rotation steps, each row followed by its count of steps:
The counts run from 0 to 867.
[-21  10  12  13 -10   2   0   8   1  11 -11   2  14 -25   1   3  -5  -5
   2  10  -4  10 -11  14  -1  16  17   5   1   2   4 -11  -9  -7  -4   1
  -9  -4  13   6  -9  -1  15   4  10 -11   0  -9   1 -10  -6   1  -7   0
 -11  14   0  -1  -7   8   2 -21  -9   3   5   2 -16  -9 -16  -2  -3  -1
  -4  -1]
21
[-16  30   4  18   0   7 -13   3 -13   3   1   1  20  -8   0  10  -4   2
   2   9   1   6 -15   4  -3  10  16   0   7  19  10  -7 -12  -5  -4  -1
  -1  -4  10   5  -5  -4  10  -5   1  -9   3  -8  -5 -18  -8   7   0  -6
  -9  12  14  -6   5  11  -1   6 -13  -5  16  -9   8  -4  -4   6   7  -8
  -5   7]
268
[ -6  18   6   9 -16  -3 -11   4  -3  10 -10   9  15 -29   6   0   5  -2
   3   6  -1  14  -1   9   8  15   1  12   6  14  10 -12  -5 -13  -1   6
  -4   6   7  10   0  -1   5   4  -2  -4  -4  -6   1 -11  -4  14  -6   3
  -8  11   9  -4   0   7  -5 -12  -7 -18   9  -6  -6 -12 -13  13   2  10
 -12   7]
636
[-19  25  14  12   3   1 -17   2   4   8 -12   4  14 -17  -2  13  -7  -5
   1   8  10   9 -11   3   3   9  13   6   2  15   4  -8 -13  -6  -4   8
  -4  -7   8   7  -3   0  12  -2   4 -13   5  -7  -9 -18  -7  15  -5   7
 -13  10  11   5   0   5  -2  -7 -10  -9  12 -10  -3  -5  -7   4   0  -1
  -8  10]
359
[ -3  27  -5  10 -10  -3 -13   7  -6   8 -12  14  22 -21   2   3   5   1
   0   9   5   4  -5   6   5   5   6  13  -1  18   9  -6  -5 -19  -8   3
   1   4   4  11   4  -1   4  -4  -6  -9  -2   0  -1 -12  -3  12  -3  -2
 -10  10  14  -8   3   1  -4  -3  -8 -14  13  -9   0  -8 -14  21  10   1
 -13   7]
162
[-15  22  -2  18  -6  -1  -5   0  -9   4  -3   0  23 -13   1   9  -7   0
  -4   9  -4   8 -22   2   5  11  19  -1   6   3   6  -4  -4  -9  -7  -2
  -5 -10  11  12  -8   3  -1  -6  11  -5   4  -5 -10  -3  -1   6  -3  -7
 -10  18  16   9  -5  13  -1  -2 -15   3  15   0  -3 -13 -15   6   8   2
  -4   5]
394
[-17   9  -2  15 -10  -1   1   6 -15   6  -3  10  11 -21   5   6   3   1
   3   2 -16   8  -7  10   2   8   5   7   5  23  11  -7  -2 -18   2   0
  -1  -1   9   5 -10   4   3   3  15   5  -9  -4   3  -9 -10  10   0  -2
 -18  19   7   3   3   2 -12  -4  -4  -5   7  -3  -5 -19 -19   9   1   5
  -2  10]
379
[-13  18   2  12 -10  -3   3  -5 -14  14  -1   1  26 -14   7  10  -2   8
  11  16   1   8  -8  -3   2  12  17   2   9   3  11  -6  -3 -14  -1  -7
  -9  -6  11  11  -9  -9   0  -6  -4 -11   9   2   0  -8   6   8   5  -6
 -10  19  13   0  -1  14   5   6   3  -4  10  -7   6   2 -22   0   4  -1
 -11   3]
320
[ -7  13   5   5 -13  -4   1  -1 -15  14  -2  15  18 -28   4   1   4   1
   3  12   8   0  -8  10  -2   3  13  13   4   0   6 -13  -7  -6  -8   0
  -5  -8   7   6  -6  -8  13  -1  10 -12   5   7   4  -5  -5   6  -9   1
 -17  16  -3  -6  -3   9   3 -11  -4   4   7  -4 -15   6 -19  -2   0   6
 -16  -5]
311
[-15  12  11  11 -16  -4  -1   0 -27   5  -2   1   7 -21  16   5  -1  14
  12  13  -4  13   4   9   0  14   7  10  12   9  21 -10 -11  -2   3  -7
  -3  -4  12   9  -8  -6   6   5  -2  -1   5   0   4 -14  -3  15  -7  -7
 -10   9  -3  -5  -1   8   9  -9  -8  -3  11 -13  -3   2 -13   1   3   0
 -13   2]
141
[-17  20  -5  18 -13  -2  -7   5 -18   8   3  10  24 -20   6   3  12  -2
 -12   1   0  -1 -17   8  -1   4  14  13  11   5   3  -9  -3  -6  -7   1
  -2  -7  12  12  -4  -4   2  -4  10  -6  -8   0   3  -5  -7   0  -5 -10
 -13  14  11  -6  -2  10  -6  -3 -15  -5  12   1  -9  -4  -9  10   2   4
  -7   3]
482
[-15  18  15   9  -4  -3  -2  -1  -9  12   1   6  22 -21   3   6  -5   2
   4  12   9   6 -15   3   3   8  20   2   8 -10   5 -11 -13  -3 -10  -1
  -7 -15   8  10  -5 -10   9  -1  10 -12  11   0  -2 -13  -4   7 -12   4
 -14  12  -1  -3  -2  13   9  -6  -8   6  14  -6 -13   6 -11  -6   3  -1
 -11  -8]
410
[-14   3  10  10 -10   6   8   0 -10  11  -2   3   9 -28   9   8   6   5
  15   8  -7   4  -6  20   0  13   8   9  -1   2   9 -10 -10 -10  -8  -2
 -13  -7  15   7 -11  -5  10  10   9 -10   0 -12  11 -19  -1  13  -7  -1
  -9  16  -2  -4  -1  16  -6 -13  -9  -1   6   5 -14 -10 -12  -4  -5  -1
  -7  -3]
32
[-13  20  -5   9  -2   0   8   4 -16   9  -4  14  20 -17   5  10   0   6
   4   5   1  -9  -8  12  -6   1   8  10   4  15   8 -10  -5  -9  -2   0
  -4 -10  12   0  -3  -8  12  -1  15 -11   3   8   6  -6 -12   6  -2  -8
 -19  24   8  -3   0   6  -4   6   0   6   5  -5  -4  -2 -24  -2   3  -4
  -4  -5]
293
[-13  15  13   8   3   2  -4  -4  -5  11  -7  11  12 -21   1  12  -5   6
  20  10  -2   8  -6   4   7  12  -1   6   5  23  15 -10 -13 -11   2   8
   0   0   6  -3   1  -4  11   6   1 -10   7  -5  -2 -20  -7  21  -4  10
 -14  12   7   5   2   6   4   3   2 -10  13 -12   2  -6  -9  -3   2  -1
  -4   7]
451
[ -7  14   4  11  -4  -2   6   0  -1   9  -7  15  14 -24  -3  15 -11   1
  10   8  -4  -3 -13   5   7   1   1   7   0  15   9  -9  -9 -17  -5   4
  -1  -7   6  -1  -1   0  11   6  22  -7  10  -2  -3 -10 -11  15  -1   2
 -17  19   9   9  -1   7  -3  -9   0  11   9  -2  -7 -10 -25   5   3   3
  -7   3]
201
[-14  19  15  10 -16  -6 -16   7 -16   6  -6   3  11 -21  10   3  -4   2
   6  16   4  16  -4   7   4  15  13   9  12   5  17  -9  -9  -6   3   4
  -2  -1  10  16   0  -4   7   5  -3  -5   4  -3  -5  -9  -1  12 -10   2
  -5   1   6  -5   3   3  12  -8 -13 -15  18  -9  -1  -6  -5  10   8   5
  -8   4]
438
[-23   8  15  15  -9  -1  -9   2  -9   5  -1   8  17 -19   2   1   5  -2
   7   3  -6  14 -13   0  10  11   5   5  11  15  11  -8  -7 -13   2   6
   4  -9   8   5  -3   2   5   4  16   3  -3  -3  -3 -21  -7  16  -4   8
 -13  14   1   5   0   5  -4 -12  -8  -9  18  -3 -10  -7   0   7  -2  15
  -8  20]
860
[ -4   9  10   7 -12  -8   3 -11  -6  10  -8   1  13 -25   3  11 -12   4
  14  16 -11  10  -9   2  13  12   4   4   4   4  10 -11  -3 -15  -5   0
  -4  -4   8   9  -5   3  -4   6  11  -5  11   0  -3  -7   1  22  -1   3
 -12  15   7  13  -5  13   1 -15  -1   1  14  -6  -1 -10 -24   1   7   7
 -13   0]
611
[ -8  26  -5  15  -2   1  -7   7 -14   9  -5  16  12 -18   1   8   1   4
  -5   1   2  -6 -11  16  -5   4  11   8   1  17   6 -11  -5  -3   0  10
   0  -1  11   2   6  -6  13  -1  13 -12  -3   1   5  -6 -13   4  -9  -5
 -18  20  14  -2   4   3   2   1 -12  -4  12  -9  -6  -6 -13   2   4  -2
  -6   0]
179
[-16  24   7  20  -7  -7 -10   2 -13   2  -1  11  25 -12   1   5  -6   3
  -1  10   2  11 -15  -5   3   6  16   0   9  12  13  -4 -11 -11  -3   2
   8 -10   6  11   0  -3   1  -8  13  -1   6   1 -12 -11  -6   8   0  -1
 -12  10   9   3   1   3   2  -4  -8   1  23 -12   0  -1  -9  11  10   4
  -4  13]
188
[-17  13  10  16  -4  -5  -6   2   2   9  -6   6  25 -19  -2   7  -8  -2
   6  10  -3  12 -18  -6  10   8  15   0   6  11   7  -9  -7 -18  -3   4
   1  -7   8   4  -6  -1   5  -7  14  -1   4  -4 -15 -11  -5  13   2   9
 -15  18  11  11  -3   1  -5  -6  -4   0  14  -7  -1 -10 -15   5   6   8
  -3  15]
485
[ -7  25   6   6  -9   2 -10   6  -2   9 -12   5  11 -24   2   8   5  -5
  -1   7   6   7  -5  15   0  10   9  16  -6   5   2 -16 -12  -7 -15   6
  -7  -1   8  10   2  -1   7   1  -1 -16   0  -7   7 -17  -4  12 -15   1
 -10   9  10  -6  -1  12  -3 -14 -16 -10  11   0 -10  -6 -11  11  -2  -2
 -11   0]
733
[  3  16   3   2  -6   1   4   2  -3  13 -10  12   4 -22   3  11  -4   5
  16  15  -5   5  -4  15   7   9  -2   7  -8  12   9 -10 -10 -15  -7   3
 -10   4   6   5   5  -1   8  12   7 -17   9 -12   5 -18  -7  20 -10   4
  -6  14  15   2   2  14  -1  -8 -10  -4   7  -4  -1 -17 -16   5   0  -4
  -5  -2]
726
[-11   0  12  12 -11  -1   8   2 -14   8   2   5  20 -26   8   7   0   6
  19  10  -7  13  -9   7   8  15  12   3   6   5  16  -2  -7 -20  -5 -10
  -4  -1   5   6  -5  -9  11   2   6  -7   5  -9   0 -25  -6  11  -4   2
  -4  13  -1  -6   3   6   0 -15  -7   8   8   1  -5 -17  -7   0   0  -3
  -3   9]
415
[-17  10  14  16  -1  -4   1   3  -5   7   0   5  18 -18   2   6 -13   0
  13  13  -7  11 -15   5   4  14  19  -5   1  13  10  -2  -7 -15  -1   0
   1  -3   6   0  -7  -3   9   2  15  -5   5 -12 -10 -12  -8   9   1   8
 -10  18  10   7   0   3   0  -5  -2   9  10  -5  -3 -20 -17  -3   5  -4
   5  11]
690
[ -8  20   0   9  -3  -1  -5  -4 -11  10   2   7  25 -12   3  11   7   6
  10   9   0   0 -11  -1   3   3   4  10   7  14  11  -8 -13 -14  -4  -3
  -1  -7   9   8   0   0  -3  -5   0  -8   2   2   0 -19  -1  21   2  -2
 -17  20  12   0   0  14  -7  10  -3 -15  15  -9   6   5  -9   6   7   3
 -17   9]
845
[-14  19  12  10  -6   1  -9   1  -5   6  -5  -6   6 -11   0  17  -8   0
   8  11  -6  12 -11   7   2  13   5   4  -1   8   9 -11 -15  -3  -6   0
  -8  -7  14   8  -4   5   1   7   2  -9   5 -14  -4 -17  -1  25  -9  -4
  -7  10  14   7   1  17   1  -5 -14 -10  13  -2  -1 -13  -5   4   2  -5
  -7   6]
57
[ -2  30   0   7  -7   6 -10   4   0  10 -14  10  15 -20  -1  11   0   0
  -1  12  10   1  -6  11   0   4   9  14  -5  12   4 -11 -11 -11 -11   8
  -6   0   9   8   4  -1   8  -1  -6 -17   3  -2   2 -13  -1   8  -8  -2
 -10   7  12  -6   1  10   0  -3 -10 -12   9  -6  -2  -1 -14  15   3  -3
 -11  -1]
447
[-14  22   1  21  -8   7  -8   6 -20   2   2   8  10 -14  -1   9   2   1
  -4   5   0  -1 -13  13  -8   5  13   9   8   8   8 -10 -12   2  -6   2
   2 -12   7   8  -3  -6  11  -3  16  -8   2  -3   3 -14 -10   2 -11  -8
 -14  15   6  -8   1   7   1  -8 -21   4  19  -3 -13  -3  -4   4   1  -5
  -5   3]
865
[-11  16  11  13  -2  -6   0   1  -4   5   3   9  13 -20  -3  11 -14  -1
   9  13  -5  10 -22   6   6  11  16  -6   3  -1   9  -8  -8  -8  -6   2
  -8  -6   8   1   4  -5  11   4  14 -13   7 -10  -8 -11  -7   9 -10   5
  -9  16  11   5  -1  13   9 -11 -13   8  17  -1  -6 -17  -9   0   0   0
   2   0]
502
[-17   9   6  13  -3   7   1   2 -18   6   2   8  12 -17   2  10  10   4
   3   0  -3  -5 -10  15  -8   5   3  16   2  15   5 -13  -9  -6  -5   3
  -2  -9  10  -2  -7  -3  11   5  14  -9  -5  -4  10 -23 -12  13  -7  -3
 -19  21   1  -4  -3  10  -9  -6  -9  -4   7   0 -16   1  -5  -3  -2   0
  -8   7]
568
[ -1  10   3   2  -8  -2  13  -3  -7  13  -7   9  12 -30   3  14  -6   9
  15  18  -2  -2  -3   8   7   6   2   7   0   7  12  -9 -13 -15  -4  -2
  -7  -5   8   4  -1  -6   3   4   9 -14  12   1   1 -11  -1  19  -7  -1
  -8  14   3   5  -2  12   2 -11   0   6   9  -5  -4  -6 -26   2   2   0
 -12  -2]
612
